Rows are one point carried round by a steady rotation, each followed by how many steps it has turned.
The counts run from 0 to 877.
[  3.3  14.1  27.0  -7.3   2.6  -7.9  15.5 -35.9   7.4  -7.6  -6.9  10.0
 -29.5  -8.9  42.8 -23.2  32.9 -17.9  10.5 -17.5 -29.6 -25.4  -9.5  23.6
 -15.2  30.1   5.2  -5.3   9.5 -19.0  10.7  18.0  26.7  -0.9  14.8   0.3
  -0.6   2.1 -11.7] => 348
[ -4.7  19.7  -6.9  18.1  -8.5  23.3   5.2 -70.2  11.2 -11.5 -13.4  22.7
 -25.6   0.9 -31.0  -6.4   2.1 -14.3   8.2  -0.7 -14.7 -23.1   3.3  13.6
 -17.0 -14.4  -0.3  23.7  13.3 -18.2  22.0   1.2  17.6   6.4   2.3   2.9
  -2.3  -3.9  29.9] => 47
[-41.7  -5.1 -47.1  16.1 -21.4   8.4   7.8 -33.2   5.8 -22.7 -19.9   3.2
   1.1  -9.0  -7.4 -24.4   8.4 -10.0 -25.8  -3.8 -20.7  -1.4  -5.2 -26.5
   4.7  10.0  16.6  15.5  10.3 -14.3   8.7 -10.2  20.6 -35.2  17.3  -0.9
 -16.8 -16.7   8.3] => 392
[-26.6   4.5   8.8  11.7 -18.0  13.9  12.1 -13.9  -4.9 -10.2 -31.9 -21.3
  -6.3   1.3  18.1 -32.8  18.0  -0.8 -20.9  -7.5 -38.4   0.7   9.0 -37.6
  -9.9  12.3   4.2  29.0  22.8 -21.3   9.7 -20.6  28.3 -20.9  -4.6 -12.8
  -3.6  -4.0 -19.0] => 16
[  2.3 -16.9  -0.4  24.1   0.0  -5.1  16.8 -59.6  14.8 -16.7 -28.9   6.5
   5.6   9.3   6.9 -35.5  22.5  -4.6  22.2 -15.0 -16.6 -21.6  -4.5  10.3
  13.5  24.5  26.2   1.8  -8.6  -3.6   9.3  26.1   4.0 -19.2   1.5   8.2
  -3.3 -15.8 -20.0] => 461
[-13.0   1.2 -29.7 -10.8   8.5  19.7   4.7 -41.5   7.4  22.2  -8.1   7.8
 -26.3  -7.9  -7.4   6.0  39.3 -37.7 -33.5  -3.5   4.0 -22.6  -5.2  -1.1
  -5.6  15.3  15.4   6.5  25.2   1.6  -3.6  -3.0  31.8 -32.9  11.6 -13.0
   0.0  20.0   2.2] => 764
[-14.8  13.1 -13.9  19.5 -15.4   4.4  33.8 -10.4  13.9 -22.1  28.9   3.7
  18.7   3.9  24.7  15.6  13.4 -12.4   6.8   0.6 -40.8 -17.5  -9.0   6.4
 -15.5  31.8  15.6 -12.0 -10.8   4.1 -14.6  31.2  18.2   8.5  10.3  22.4
  -1.0 -30.6  25.7] => 669
[ 19.0  14.7 -12.8  11.8 -13.4  -5.4  32.6 -49.1  21.2  11.4  25.7   5.0
  17.1  10.6  -9.9  30.5  21.4 -20.3   0.7   0.7   2.2 -39.4 -14.2  31.2
 -13.0   1.0  20.5   3.6 -17.8 -12.3   3.1  20.4  14.4  -3.6  -2.0  11.5
  24.1  16.2  -6.3] => 753
[ 16.3  18.0  -7.2  23.2 -13.9  -1.7  38.0 -54.3  21.4  12.5  25.3  -2.0
  13.5  11.3  -9.5  28.0  23.2 -18.7  10.3   0.2   3.7 -30.0 -11.4  28.1
 -14.5   0.7  10.8   6.7 -19.7 -11.1   3.0  17.7   7.6  -3.0  -4.9  12.7
  21.2  16.3  -5.4] => 752
[  2.5   0.2   7.5  19.4  -0.1  -1.2   9.3 -71.4  10.1  11.4 -12.4   7.5
   2.1   4.0  -2.0 -17.0  25.7 -13.4   7.2  -8.6   1.2 -19.9  -3.9  -5.7
 -15.8  -3.7  24.7  22.4   6.7 -22.6  28.3   4.0   2.4 -17.2 -17.8 -11.7
  17.8  -3.8 -40.0] => 690
[  6.3  28.0 -29.1 -19.5 -10.7   7.8   5.9 -41.1   2.5  -2.0  -2.3  20.1
 -28.9  -7.3  -4.1  -2.2  15.9 -30.4 -34.9   2.8  -6.5 -28.7  -8.4  14.9
  -7.6   5.6  -8.5  12.1  17.8 -13.5  -2.8   2.2  36.2 -20.5  20.2  -2.3
  -0.5  27.3  19.0] => 271
[ -0.3   2.8  -7.9  32.0 -44.7  15.0  15.9 -48.6  10.5 -10.8   6.5  14.9
 -10.7   0.1 -17.0  16.5  20.5  -4.7  19.0 -34.0 -13.8  -8.1  -7.8 -11.9
  23.4  16.8  18.3  25.1  -2.2  19.7   9.3  -4.6   7.2 -21.2   6.8  -7.5
  18.9 -15.3 -15.4] => 318
[ -0.4  16.4  11.2   6.5   1.7 -14.0  39.4 -31.3  18.3  -4.7 -11.4 -12.7
 -14.1  -9.4  16.5 -37.1   9.7 -10.5   2.0 -13.1 -33.7 -32.8  -9.1  28.3
 -25.2   4.7  -2.8   5.9  -2.7 -37.1  11.7  16.2  17.0  -9.5  26.5  13.2
  -3.4  22.0  -3.9] => 342
[  4.3  23.7  -8.9  22.2 -24.3   9.4  25.2 -51.2   0.6 -24.6   7.3   9.4
  27.9  17.5   2.1   4.0  -2.2  -4.3  -6.0  38.4 -13.2  -7.0  10.1 -21.1
 -31.9  -8.3  -7.5  23.9  -3.8 -21.2   3.1  11.9   7.7  13.1 -27.7  14.8
   2.8 -23.5   0.8] => 743
[ 14.0 -10.6  -6.7   4.7  -1.6  10.9  14.2  -5.5  15.4  27.2   2.1   9.9
  -2.0   3.1  11.9  -2.1  20.0 -26.6 -15.5 -25.0 -20.2 -47.8  -5.8   1.1
 -12.4   8.8  33.3   0.5  26.9  11.8 -18.2  16.4  26.5 -38.7  11.9  -5.2
  18.5  25.2 -11.5] => 3
[-21.7  -5.1  10.6   7.6  23.9  -3.7  25.3 -41.2  23.2  12.4 -21.3 -20.3
  -4.3  -5.6  17.3 -27.4  36.5 -18.5   0.3 -10.0 -17.9 -28.6  -8.9  23.9
 -20.0  11.0  25.6  -7.3   0.8 -32.9  19.1   9.2  21.0  -4.7   8.8   6.0
  -2.8  11.4  -9.1] => 836
[  9.1  -8.9   2.3  39.1 -49.9  13.4  28.4 -21.3  24.6  -0.5  -3.0  -1.9
   8.8  11.0 -16.8  22.4  -5.9  -2.1  10.6 -28.4 -21.7 -36.4  -8.4  13.5
  12.7 -11.2  15.8  14.9 -14.2  -7.7  -3.0  -6.4  22.0  -2.1   9.6  18.7
  12.5  26.0   4.1] => 867
[ -9.4  20.7  26.2  -2.3 -23.6   6.3  -2.4 -32.6   7.4   6.2  -4.2  10.8
 -12.8   4.7 -13.6  14.7  10.3  -9.6 -11.8 -20.1 -29.5 -31.0   0.6   2.8
 -13.3  -4.3  22.8  30.4  17.8 -13.7  41.5  -9.2  37.2  24.5 -16.2 -11.4
  31.4  -9.6   0.6] => 429
[ 28.7  -2.8  32.9  13.9 -30.1   1.5  49.9 -21.5  12.3   9.5  -0.3 -24.0
   6.8  10.4  16.5   9.4  19.5   2.4   5.2  -7.2 -15.2 -21.0  -3.3  -5.9
   0.7  10.8  -3.1  18.8  -9.5  -4.5  -1.6   0.1  18.9  -1.4  -7.9  16.9
  28.2  26.0 -45.1] => 636
[  4.9  -4.0  -6.6  -8.5 -19.9  25.6  38.4 -18.2   6.5  18.7  12.1  -7.9
 -17.3  -9.9   3.0  28.8  37.4 -12.5 -23.1  -1.8  -7.0  -1.1  -1.0 -38.3
   3.2  26.8  -3.0  23.0  19.6  26.4 -12.3 -16.1  25.6 -17.0   5.3   5.1
  22.1   4.8 -21.8] => 703
[ 21.0 -15.1   5.6  -7.1  -7.2  -2.0  36.3 -29.8  21.8  21.5   7.8 -10.0
  21.2  15.5  14.5  30.2  35.5 -15.1 -13.3   8.4   7.0 -29.9  -8.7   3.1
   2.6  23.2  19.7  -0.1  -6.8   4.6  -8.8  12.6  27.0   5.1 -13.0  22.0
  27.8  14.4 -33.5] => 146
[  3.1 -26.6  14.1   4.5 -16.4  37.3  13.5 -28.0  -1.6   2.7 -14.2  10.1
   0.3   5.5  26.6  10.4  21.7  -7.2  -9.1  19.5  -7.5   2.9  12.6 -56.3
  -4.4  18.5   4.3  15.9  28.6  14.2 -13.5 -10.8  29.4   5.7 -24.1  13.6
   0.0 -19.6 -19.6] => 852
[ 12.7  -9.0  -6.7  14.9 -19.4   9.6  31.7 -44.4  16.0 -13.6   1.3  -4.4
  21.1  20.2  12.3  27.5  29.0  -8.4  12.2  16.3  -2.0 -15.5  -8.7  17.1
  19.3  34.4   8.6 -13.6 -27.5   7.4 -18.2  24.1  21.8  12.3  -7.9  34.2
  -0.2  -3.0   2.8] => 524
[ -1.2  36.9 -37.7  -3.5 -22.8   7.1  34.2 -19.6   5.6  -6.9  39.3   5.3
   0.5  -1.6  -0.1  32.9  21.8 -21.4 -27.5  11.5 -17.8 -11.5 -10.6  -2.4
 -15.3  24.5  -5.3  11.0   0.3  10.3 -15.5  13.9  22.1 -15.4  13.4   7.4
  11.2  -4.0  19.8] => 819
[-20.6 -22.4   0.7  12.7   8.2  15.5  35.0  -5.3  32.3  21.8 -22.7 -33.3
  15.0   6.0 -13.3  -0.5  12.2  -9.3 -17.3  -7.8 -27.9 -39.6  -1.1   8.0
 -17.4  -2.9  28.8   2.2   0.8 -17.9   8.0  -2.0  34.3  12.1   4.2  28.3
   7.2  14.2  12.1] => 224
[ 14.4 -17.1   8.3  35.1 -43.3  20.6  32.5 -20.9  22.7   2.7 -13.6  -6.5
  24.5  16.9 -20.4  14.6 -17.1   7.3   1.9  -5.2 -23.9 -30.5   6.2 -18.0
   0.5 -22.3  11.5  27.6  -5.6  -5.6  -2.7 -10.1  22.2   8.0 -11.7  26.1
  13.5  11.7  -5.8] => 863
[ -4.1  -6.2 -22.2  24.6   6.8   5.0  30.7 -33.8  32.8   1.3  -1.0   5.5
  16.7   5.7 -24.5  -6.0  -4.6 -11.1   2.9 -13.4 -27.9 -47.5  -4.9  26.0
 -22.2  -7.1  33.8   1.3  -4.2  -6.8   5.3  26.3  12.9  -1.2  11.5  25.4
   6.2  -1.4  24.2] => 604
[  5.9  -5.5  -1.8  29.8 -37.5  10.6   6.4 -48.3   9.5  -9.7  -9.1  21.5
   2.0  10.6 -22.4   4.2   8.5  -0.4  14.4 -30.5 -19.9 -19.4  -1.5 -15.2
  21.4   7.6  32.6  29.4   2.8  14.3  16.0   3.0   8.9 -13.6  -4.2  -7.5
  26.1 -20.8 -20.8] => 316
[ 13.9   6.0  -1.6  -7.0 -24.8  35.1  -1.4 -33.4  -2.2  -2.3 -35.4   7.1
 -38.9   7.1  -9.6   3.7  13.7 -17.4 -18.1  -6.3 -20.0 -19.0   5.3   3.5
  22.6   9.1 -15.9  16.7  20.4   2.6 -10.0 -13.9  47.9  -4.1   9.2   1.0
  -6.5  29.0  18.9] => 649
[  0.9 -17.0 -13.5   1.1 -23.7   5.0  19.3 -60.2   4.1 -15.1   5.5  36.7
 -20.9 -15.5  25.3   1.9  35.1 -15.6   8.9  -0.4   6.9   5.7 -13.6 -23.5
  15.2  33.5   4.9   6.3   6.6   7.8  -0.7   4.9  10.4 -16.5  13.3  11.5
  -3.8 -24.5 -22.5] => 469
[-12.8  -0.1  -5.9  -0.6  27.0  -8.1  25.3 -31.3  20.7  10.2 -22.9 -19.0
  13.8   4.5   1.8 -35.7  17.6 -16.0 -24.1   6.6 -24.2 -39.7  -1.4  17.3
 -32.8   0.1  23.5   1.9   6.8 -31.8  14.8  19.6  23.3  -8.3  -1.0  11.4
   1.7  10.6  -1.2] => 833
[ 38.0 -16.0   9.1  -4.1   0.9  14.5  34.1 -31.7  15.9  26.9  -3.6  -8.5
   5.8  16.7   8.9  20.3  34.8 -17.7  -8.8   8.3   2.3 -28.0   0.7  -2.5
   4.5  25.9  11.0   5.0   1.8  16.4 -19.7  14.7  26.0  -6.0 -13.5  18.3
  23.5  24.6 -28.9] => 148
[ 28.7 -29.0  14.8  11.1 -31.2  20.6  14.6  -6.0   5.0 -14.5 -23.3  15.4
  10.2  18.2  42.1  -4.1  -1.3  -8.6   0.5   9.3 -23.5 -27.2   4.3 -15.9
  11.2  14.9  -0.4  -5.6   5.7   0.4 -39.3  11.6  36.4   0.3  -4.8  28.5
 -15.2  15.8  -6.7] => 791
[  5.3  10.8  26.0  -7.6 -37.3  -6.4  -3.7 -40.3  -1.6 -25.2 -19.3   4.2
  -6.8  16.1  15.1   7.4  26.3  -4.1   0.9 -16.0 -23.4 -14.1  -4.9  14.7
  30.0  33.8  14.1  11.0  -7.0 -10.3  24.7   3.4  39.2  19.0 -15.1  -3.9
  17.4 -11.2 -16.6] => 579
[  3.8  -7.7  -3.4  14.2 -30.4  17.5  50.0 -35.5  16.1  11.2  12.9   6.5
  -7.5 -18.4  -4.5  14.1  -1.2  -6.9 -11.8  16.0  -1.6 -12.0  -2.1 -30.8
 -30.9 -23.5 -18.1  31.3  10.5 -21.2   2.9 -22.4  16.8   2.0  10.5  27.7
   6.8   8.5  -9.4] => 481
